In the data rows, the value 128 means zero.
Here are some numbered points:
[192 099 124 164 155 120 137 055 102 143 149 145] 0
[140 087 166 230 158 153 052 178 156 118 156 163] 1
[124 154 123 109 127 072 154 145 159 100 157 175] 2
[156 104 138 196 183 110 120 154 159 079 156 181] 3
[162 136 122 147 120 134 124 040 067 142 068 117] 4
[170 095 126 135 115 116 160 099 156 155 126 143] 5
[108 183 119 052 096 090 124 131 128 124 205 148] 6
[131 103 156 234 167 160 045 181 136 137 143 128] 7
[175 180 103 070 075 062 199 138 151 090 128 079] 8
[117 162 127 102 117 105 121 136 138 113 162 173] 9
[103 103 170 104 156 117 150 146 130 082 057 134] 10
[143 065 184 190 185 172 131 113 123 065 071 150] 11
[191 162 121 085 093 052 201 140 156 090 135 066] 12
[061 053 135 152 104 195 135 122 103 172 102 152] 13
[039 049 145 128 111 182 122 094 146 157 057 170] 14
[113 066 091 174 178 196 142 089 099 104 104 100] 15
[139 172 112 100 120 075 188 158 177 112 124 135] 16
[174 204 117 119 160 080 178 182 177 115 180 166] 17
[207 124 136 161 120 061 172 151 146 110 099 121] 18
[165 143 111 068 049 112 174 098 088 132 091 048] 19
[178 143 130 142 107 069 138 159 135 131 119 084] 20
[087 123 118 042 179 155 155 112 090 089 110 109] 21
[092 100 129 138 126 164 131 144 122 194 104 153] 22
[136 172 112 130 086 098 142 163 159 121 141 178] 23
[187 157 102 111 074 068 184 110 114 126 133 095] 24
[122 034 082 118 161 207 129 088 109 119 098 086] 25
[067 091 145 131 116 189 072 118 100 154 140 158] 26
[062 052 186 141 136 198 065 118 141 146 053 169] 27
[146 104 064 135 151 113 186 092 118 140 148 113] 28
[075 156 104 084 122 110 127 127 109 138 193 112] 29
[145 173 133 206 168 130 119 210 169 169 161 153] 30
[150 100 163 219 157 165 046 174 139 125 143 143] 31
[184 053 210 192 110 176 081 125 157 115 097 132] 32
[153 156 109 182 195 133 133 074 109 093 102 137] 33
[124 159 125 119 178 094 125 205 118 078 161 133] 34
[091 124 116 062 161 146 174 105 086 107 117 121] 35
[053 069 117 123 136 197 141 127 088 156 092 135] 36
[129 188 147 130 104 106 093 175 163 144 129 156] 37
[180 132 108 147 100 082 159 087 106 148 138 123] 38
[116 160 112 071 106 096 180 166 166 076 144 112] 39
New points follow, each followed by the numbers of its three nearest points above by angle, nearest first.
[165 152 118 084 090 116 148 054 047 128 080 042] 19 4 24
[112 047 167 155 139 179 073 109 120 166 092 138] 27 13 26
[182 143 130 150 132 037 156 144 137 137 171 100] 20 18 12
[153 038 214 159 109 173 076 143 157 126 075 133] 32 27 11
[152 191 114 131 174 090 168 187 177 123 181 144] 17 16 2
[137 175 089 139 199 107 173 090 106 111 096 139] 33 28 35
[150 051 210 167 125 189 066 123 161 124 082 143] 32 27 11
[146 176 136 103 113 135 061 181 139 166 131 138] 37 30 23
[141 151 123 085 073 103 148 067 066 130 068 056] 19 4 24
[154 154 123 138 141 109 119 048 052 131 077 119] 4 33 0
[159 219 129 101 084 109 099 173 118 167 156 112] 37 6 23
[135 182 138 111 079 141 075 150 105 173 150 109] 37 6 29
[124 145 132 106 100 090 097 142 168 113 198 171] 9 6 2
[160 172 133 122 127 107 135 039 064 141 064 079] 4 19 38
[071 050 177 146 137 201 059 132 122 122 047 161] 27 14 26
[153 148 114 167 175 134 130 069 095 118 110 131] 33 4 0
[216 050 189 163 108 160 114 100 145 099 097 133] 32 11 5
[081 115 133 094 092 162 096 127 085 162 136 130] 26 36 13
[151 209 121 121 169 068 151 197 172 125 206 131] 17 34 2
[105 068 090 175 181 166 144 116 111 088 087 095] 15 25 11
[184 111 161 122 141 114 137 144 147 094 104 112] 18 20 12
[116 072 095 113 171 179 120 094 117 131 130 091] 25 15 36
[119 056 078 108 142 192 128 106 116 133 117 087] 25 15 36
[119 052 206 146 135 202 059 120 143 153 094 159] 27 32 26
[161 098 115 106 122 156 167 045 168 160 110 141] 5 0 28
[130 170 133 138 131 129 121 153 138 124 199 180] 9 17 23
[151 208 104 103 161 063 200 170 171 119 193 146] 17 16 2
[086 172 103 117 103 133 119 136 089 178 156 111] 29 6 26
[100 168 135 062 098 127 121 132 128 110 175 144] 6 9 29
[139 184 146 138 115 129 055 177 149 160 153 162] 37 30 31
